In the data rows, the value 128 means zero.
Here are some points, one per row:
[128 141 137 157  90 135 116 129 139 100 128 111 124 114 122 105 132 117
 118 120 124 108 143 133 136 156 128 155 135 136 106 103 127  91]
[106  93 150 153  97 132  69 136 127 112 121 122 160 117 142 107 108 208
 123 155 112 136 171 121 114 183 137  77 179 163  91  96 177 116]
[ 81 109 146 161 177 162 225  84 130 149  84  79 182 101 168 150 137 127
 104 115 135 119 132 147  90  91 104 187 131 106 112 103  81 115]
[221  86 110  81 116  97 144  91 123  97 101  82  97  98  93 205 150  73
 128 158 156 162 151 150 133 186 131 131  90  81 118  74  51 181]
[121  79  80  80 233 222 255  87  65 229 114  66  58 111 176 143  89 255
 184 129  52 132  86 106 200 151 113 117 172 194 141 132 102  80]
[255 113 124  75 147 106 112 106 124 119 108 116  94 119 117  98  98  90
 118 122 129 139 150 156 157 114 143 113 136 113 120 128  76 115]
[ 62 132 113  28  96  89  88  93 141 105 148 197  86  98 138 104 139  90
 113 110  76  61 123 172 157 173 107 160 138 141 127 105 133 123]
[ 99 132 208 142 107  93 163  93 105 100 126 103  99 183  81 161 170 135
  74 114 147 103  92 185 143 104 134  78 121 103 254 103 147 122]
[154 188 163 156  47 131 130   0  95  64 160 124 153 195 202 104 137 107
 157  76 196 127 128  60 156 117  93 146 105 189  93  88 176  94]
[223  81 126  78 132 118 106  89 119 102 123 104 100 103 107 101 113  79
 132 164 138 154 133 116 162 127 128 121 134 107 119 118  68 129]
[113 137 154  87  94 125 165 177 123 177 136  89 119 127  90  99 107 142
  77  77 150 177  92 112 176  61 186  67 132  53 182 186 255 165]
[191 126 138 115 155 172  68 105 146 103 123  76 229 125 119 150 144  94
  80 155  99 128 110 121 174 162 103 112 134 129 138 214 132 204]
[171 126 121 133 101 116 106 140 154 149 143 167 119 115 112 155 143 183
 123 107 107 102 169 127  93 105 117 108 120 162 126  93 183 118]
[118 149 130 170  92 136 113 133 113 113 136 140 113 110 116 142 145 120
 132 122  99 106 140 119 121 136 139 136 136 117 112  95 102 111]
[101 116 128 151 108 104 110 146 115  93  76 135 155  63 100 113 162 126
 255 109 135 150  95 116 154 163 109  41 150 106 120  80 181 108]
[122 128 140 129 136 134 120 176 141 119 158 101 117 127 106 150  93 109
 165 109 116 113 162 114 148 163 124 127  99 161  98 103 171 100]
[129 134 126 145  98 116 103 158 124 137 144 119 138 106 123 119 138 149
 128 132  98 104 149 134 132 129 117 128 135 125 117 101 116 106]
[216  96 122  77  51 129 124 100 113 107  57 182 116  77  99 130 143 129
 201 157 237 158  83  93 156 131 167 131 171  97 126 138  88 207]
[125 148 105 105 178 111 255 115 104  97 125 246 255 116 118  90 169 163
 191 133 169 134 141 138 116 130  93  85 122 100 120  95 119 121]
[ 83 156 107 107 182 155 244 140 124 227  92 115 189  92  54 206  99  83
 195 120 118 125 150 113 116  84 172 144 191 255 139 118  96 133]
[ 72 115  70  94 119 132 129  98 127  73 114  76 112 255  78 123 170 213
 101 140  32 188 116  48 165 116 190  79 105 118 176  95  44  32]
[216 102 142 102 134 151  94  82 135 105 132  94 115 110 115 123 139  71
  95 149 114 149 101  91 155 143 112 119 131 105 125 125  84 157]
[ 91 184 156  99 112 112 141 164 106 114 131  77  99 128  99 118 137 177
  90 149 158 127  92 126 106  99 161  63 111 106 138 123 118 130]
[119 124 123 127 133 127 123 151 154 103 152 107 108 130 115 171  99 115
 150  98 130 107 162 113 124 156 118 115  99 182 105  99 185 110]
[ 92 117 131  40 109 101 133 123 164 120 182 127 106  69 103  98 164 136
 102 111  68  53 100 121 117 112 139 255  91 107 121  96 207 188]
[123 134 112 158  89 126 114 144 117 114 151 137 123 104 120 133 137 148
 131 128 125 103 147 126 126 120 121 133 135 123 118 105 109 110]
[ 86 210  92 101 186 117 115 127 169 100 255 156  88  95 219  83 150  89
 132 208 100 255 102 255  95 158 149 157 117 145 182 133 150 175]
[121 118 126 163  99 118 101 159 109 126 147 112 131 106 129  99 122 133
 126  98 127 120 149 118 130 115 117 140 130 134 121  94  84 117]
[173 107 123 108 124 160  64 105 133 120 100 100 255 126 115 182 149  97
  82 156  93 142 124 114 194 150 110 126 151 140 189 206 141 226]
[ 87 180 101 117 212  60  91 103 161 109 178 210  80 207 255 120 121 139
 178 186 107 255 120 214 131 137 240 235 101 121 194 117 181 255]
[162  89 124 124  92 202  83 109 133  97 123 113 224 119 134 217 136 107
  95 151  91 138 122 130 160 149  93 126 152 116 153 255 160 217]
[ 87 138 209 107  94 110 128 131  97 136 148  99 109 200 112 127 136 130
  97 158 143 139 109 121 128 112 156  94 120 118 232 174 112  99]
[131 123 119 180 176  51  71 114  80 131 110  89 144 125 125 137  98 105
 105 120 189 120 161 112 116 147 123 148 137 152 110  83 186 105]
[131 104 100 185 110 127  93 100 113 106 120 126 123 118 117 119 105 178
 158  94  99  87 114 187 146  93 141 172 134 110 130 127 134  94]
[246 124 135 100 143 167  95  74 151  99 112 140 106 133 110 148 220  76
 101 159 116 131 161 104 123 110 164 137 102  96 107 116  80 148]
[167 112  97 114 132 137  82  88 144 101 123 100 188 116  97 167 146  79
  93 160 115 136 119  74 153 111 141 110 139 129 150 131  98 232]
[ 97 136 172 114 103  80 151 116 106 112 101 102 104 166  91 104 135 162
  84 151 151 130 120 178 131 110 193  71 110 156 142 202 165 104]
[188 155 117 166 189  84  93  87  70  81 197  91 128 115  82 182  61  80
 127 154  80  98  72 106 178 127 126 143 164  91  47 255  69 210]
[ 91  89 146 186 200  77 217  79 217 255  97 140  64 118 137 111 181  82
 170 147 120 170 231 109  90 109  73  70 188  44  84 186  92 102]
[ 82 169 156  86 112 114 132 174 108 106 121  74  99 123 107 125 140 185
  80 133 169 132  92 138 113 100 169  57 124  97 137 125 116 134]
[100 111  99 197  87 128 125 166 130  93 136 136 103 123 142 158 134 124
 112 114 122 112 107  99 121 115 137 108 148 108 104  97 112 134]
[120 140 117 162  98 116 104 132 106 136 149 120 133 100 115 111 125 148
 126 139 105 105 154 124 123 126 123 132 127 123 117 102 120 112]
[ 52 128 131  91 165 134 198  89 113 168 100  59 175  96 179 142 106 134
 117 107 182 118 182 133 105 122 116 221 198 109  99 140  68 109]
[162 138 139 133 110 105  96 162 129 138 101 105 137 174 161 188  93 194
 228 138  82  99 139 131 123 110 125 208  96 110 105 116 167 113]
[107 139 156 112 180 192 205  98 161 255  84 101  72  84 160 181 120 134
 168 127 232 113  83 107 160  93  81 137 129 255 112 125 156 140]
[214  83 132  77 122 110 105  95 134 102 141 120 113 115 116 146 140  80
 110 113 137 136 130 131 165 138 136 119 152 105 110 140  66 144]
[ 92 144 129  90  87 132 102 131 143 102  80 174  90  86 122  94 130 124
 129 144  78  99  89 107 138 171 116 145 122 144 110 106 170 136]
[120 176 125 169  47  93 255  74 219 255 122  79 191 115 235  65  48  70
 185  75  71  82 114 130 119 152 168  49  92  73 159 131  79 149]
[194  57 145 166 156 135 187 191  83 178 255 113 135 118 111 104 192 104
 141 118 117  88  87  82  90 114 177 199 113 117 109  98 255 115]
[110 148 101 109  81 165 154 153  97 179 117  85 115 255 111  83 159  85
  75 173 245 127  92 164 113 108 168  74 130 120  38 161 147 158]
[192 158 137 182 100  98 158 169 189  42 117 122  80 130 178  78 131  90
 157 141 202  56 110 128  84 149 159 170 199 224 141 137 166  83]
[113 128 137 130 129 126 124 167 122 110 152 101 110 123 108 156  90 102
 140 108 123 114 174 123 135 152 116 131 101 173  93 105 160 102]
[134 147 138 134 105 132 121 176 128 130 135 118 120 120  94 182  93 110
 187 164  97 111 161 135 119 118 130 148 112 121  97 103 159  96]
[115 107 124 146 140 116 102 226 152 154 223 142 133 170 123 176 110 151
 159  91 254 120 112  76 155 192 130 147 115  92 109 107 100 108]
[136 100 140 131 115 112  92 167 133 135 138 129 145 140 123 142 109 153
 171 148 122 112 166 139 121 132 115 106 119 144 110  94 161 101]
[104 127  76 145 166 105  44 188  62 215  82 186 154  78 143 159 154  53
  85  86 152  92  45 147  95 176 135 127  36 174 118 132  91  70]
[212  61  81  62 105 159  97 108  98 118 112 138  81  97 105 112  69 110
 132 106 193 157 190 153  60 122 173  60  61 121  92 128  57 138]
[136 147 118 147  93 119 117 127 136 126 141 136 116 105 109 130 145 173
 123 116 106  95 159 135 126 137 124 123 122 133 120 102 126 121]
[100 126 140 202  76 152 121 255  91 103 108 155  79 108 139  62 135 142
  86  76 142 151 255  97 212 113 119 153 115 173  87 147  60 215]
[ 78 122 171 163 181 187  89  64 234 217 114 235 201 105  40  80  65 219
  83 125 255 150  96  99  93 117 141 215 150  74 104 149  72  88]
[144 170 110 201 134 126 113 115 116 101  90 125  77 109 116 124 136 255
 166 137 100  82 132 137  98 161 115 150  82  88 119 121 136 170]
[106 127 222 113  98 105 130 139 107 133 126 108 116 220 117 126 140 136
 106 157 146 153 117 131 145 121 136 103 119 122 255 195 141  94]
[104 122  76 211 115 134 113 162 124 155 113 164  91  99 118 148  79  61
  70 195 169  88 138 147 200 156  96 164  55 125 192  84 147  54]
[176  83 129 127 162 128  73  70 140  93 111  75 167 114 111 119 146  73
  69 117  78 142 100  80 129 147 139  75 133 164 123 174 127 188]
[ 92 137 140 103 107  80  89 144  96 119 144 104 136  95 129 120 120 130
 132 146  86 101 148 105 137 122 113 181 130 138 115  99  96 122]
[171 115  99 132 111  89 102 194 173 138  89  80 130 149 179 132 160 250
  87  95 157 121  73 134 122  96  62 182 140 127  97  94 111  92]
[ 86 120 148 139 157 198 240 100 103 193  88  83 131  79 186 149 106 130
  95 111 186 121 115 141 103 120 100 152 171 137 116 109 109 134]
[ 81 158 137 112  83 111 120 116  86 116  79 110 116 110 120 103 234 114
 146 104 148 182 104 130  89 122 165 121  61 143 192 255 145  37]
[101 117 132 123 174 155 255 107 146 115 105 220 193 141 164 130 120 139
  79 148  81 133 143 116  94 151 109 108 139  91  84 127  94 109]
[ 95 106  65 171 149 108 143 165 167  59 162 100  99 161 110 172 113 111
 168  97 241 102 133 115 168 139 116 149 127 111 116 104 166 115]
[184 156 113 130 110 105  82 122  84 178 184 198 114 146 161 125 102 224
  93  97 122  86 144 133  99 148 126  80 150 167 121 125 108 111]
[ 93 104 142 111 211 135 205 113 167  94  95 194 218 127 181  93  87 113
 118 133  86 124 111 146 114  88 109 139 137  82  85 144  91  83]
[ 91 102 126  86  99 111  81 109 108 115 194 184  86 112 147 152 109 136
 140 119  97  97  92 109 103 126  98  68 151 136  96 114 148 114]
[ 76 167 151 104 255 255  90  90 143 129  87 140 125 119 216 147 192  66
 223  77 151  55 218 149 112  77 162  90 159  86 146 110 133  89]
[127 139 122 155 100 125 111 151 128 131 141 131 128 115 106 127 141 164
 125 109 103 104 150 139 134 155 133 129 132 131 113 102 100 120]
[ 89 187 164  91 107 116 145 174 100 124 119  73 100 136  99 125 137 165
  80 153 155 138  89 124 107 104 165  75 104  93 140 131 117 130]
[111 128 127 178  90 117 106 127 102 129 142 130 122  97 117 125 132 129
 122 137 118 109 139 126 127 117 127 128 137 127 119  90 103 115]
[135 134 105 149 100 137 116 170 108 132 119 118 146 112 108  67 146 119
 179 139 123 119 111 124 138 123 108 114 138 126 107  88 130 109]
[137 108 129 160  88 139  97 119 114 123 105 179 131 138 126 165 140 116
 159 147 112 112 186 126 110  94 144 133 108 104 108  89 198 103]
[116 136 112 146  90 128  98 140 109 138 142 147 120  91 131 120 122 126
 117 143 103  95 133 137 147 124 125 122 125 122 132  94 113  99]
[155 107 152 181 123 119 104 180 147 120 106  91 137 125 139 104 136 201
 113 108 110 122 111 145  99 154  98 124 141 152 108  89 130 114]
[105 126 150 105 255 114 201 122 167  87  83 255 144 137 166 131 100 106
  91 102  77 118 112 123 131 113 113 134 118  99  90 150 101 129]
[ 99 138 170 106 234 122 201 122 144 114  87 255 174 131 177 115  94  94
 108 143  75 131 107 102 119 106  92 123 110  82  78 133  95 117]
[123 119 129 148  84 132 113 147 129 120 147 137 121 105 127 134 127 127
 125 105  99 106 131 121 117 132 144 128 140 133 120  96 102 102]
[131 183 185 117 106 145 121 195 117 109  91 114 112 216  73 122  92 112
 117  78 125 207 110  96  65 121 110 139 154 105 255 205 101  89]
[ 96 200 122 107 142 120 113  91 184 109 217 168  89 112 142 110 149  92
 118 105  78 255  75 255 136  90 117 137 104 155 100  98 150 142]
[117 158  50 129 144 127 111 100 120 124  70  99  81 114  88 141  88  79
  86 113 107 142 176  87  89 170  96 176 173  90 115 100 255  71]
[166  78  85 127 152 178  95  91 166  74 171  93 132 105 125  98 118 105
 103 177 158  83 130 118 115  99  45  77 114 158 252 227  89 255]
[ 94 117 122  96 104 113  93 160 143 106 143 126  96  86 149  93 114 127
 137 163 106  81 129 132 120 113 101 100 125 147 127 106 117 122]
[103  93  90 116 102 169 100 125 101 177 110 148  85 255  85  39 129  48
 218 118  70  60  69 195  82 137  87 197 133 133  69  86 119 245]
Along one direction, these points spread out more than along any other. Take the direction at right angles to it along which they spread out most. Then take the direction at right angles to both along which they spread out most. Go by this last direction. How many in every 100 of the points above lie lower along it than each point below? Answers are rounded to whole numbers. More than half of the points above lie lower than the first one.
[246 124 135 100 143 167  95  74 151  99 112 140 106 133 110 148 220  76
 101 159 116 131 161 104 123 110 164 137 102  96 107 116  80 148] : 96
[135 134 105 149 100 137 116 170 108 132 119 118 146 112 108  67 146 119
 179 139 123 119 111 124 138 123 108 114 138 126 107  88 130 109] : 56
[ 96 200 122 107 142 120 113  91 184 109 217 168  89 112 142 110 149  92
 118 105  78 255  75 255 136  90 117 137 104 155 100  98 150 142] : 22
[ 81 158 137 112  83 111 120 116  86 116  79 110 116 110 120 103 234 114
 146 104 148 182 104 130  89 122 165 121  61 143 192 255 145  37] : 6
[134 147 138 134 105 132 121 176 128 130 135 118 120 120  94 182  93 110
 187 164  97 111 161 135 119 118 130 148 112 121  97 103 159  96] : 79
[ 91 184 156  99 112 112 141 164 106 114 131  77  99 128  99 118 137 177
  90 149 158 127  92 126 106  99 161  63 111 106 138 123 118 130] : 11
[ 52 128 131  91 165 134 198  89 113 168 100  59 175  96 179 142 106 134
 117 107 182 118 182 133 105 122 116 221 198 109  99 140  68 109] : 24
[123 134 112 158  89 126 114 144 117 114 151 137 123 104 120 133 137 148
 131 128 125 103 147 126 126 120 121 133 135 123 118 105 109 110] : 54
[162  89 124 124  92 202  83 109 133  97 123 113 224 119 134 217 136 107
  95 151  91 138 122 130 160 149  93 126 152 116 153 255 160 217] : 74
[184 156 113 130 110 105  82 122  84 178 184 198 114 146 161 125 102 224
  93  97 122  86 144 133  99 148 126  80 150 167 121 125 108 111] : 31
[111 128 127 178  90 117 106 127 102 129 142 130 122  97 117 125 132 129
 122 137 118 109 139 126 127 117 127 128 137 127 119  90 103 115] : 49
[ 91 102 126  86  99 111  81 109 108 115 194 184  86 112 147 152 109 136
 140 119  97  97  92 109 103 126  98  68 151 136  96 114 148 114] : 66
[131 123 119 180 176  51  71 114  80 131 110  89 144 125 125 137  98 105
 105 120 189 120 161 112 116 147 123 148 137 152 110  83 186 105] : 77
[ 81 109 146 161 177 162 225  84 130 149  84  79 182 101 168 150 137 127
 104 115 135 119 132 147  90  91 104 187 131 106 112 103  81 115] : 26
[104 127  76 145 166 105  44 188  62 215  82 186 154  78 143 159 154  53
  85  86 152  92  45 147  95 176 135 127  36 174 118 132  91  70] : 70
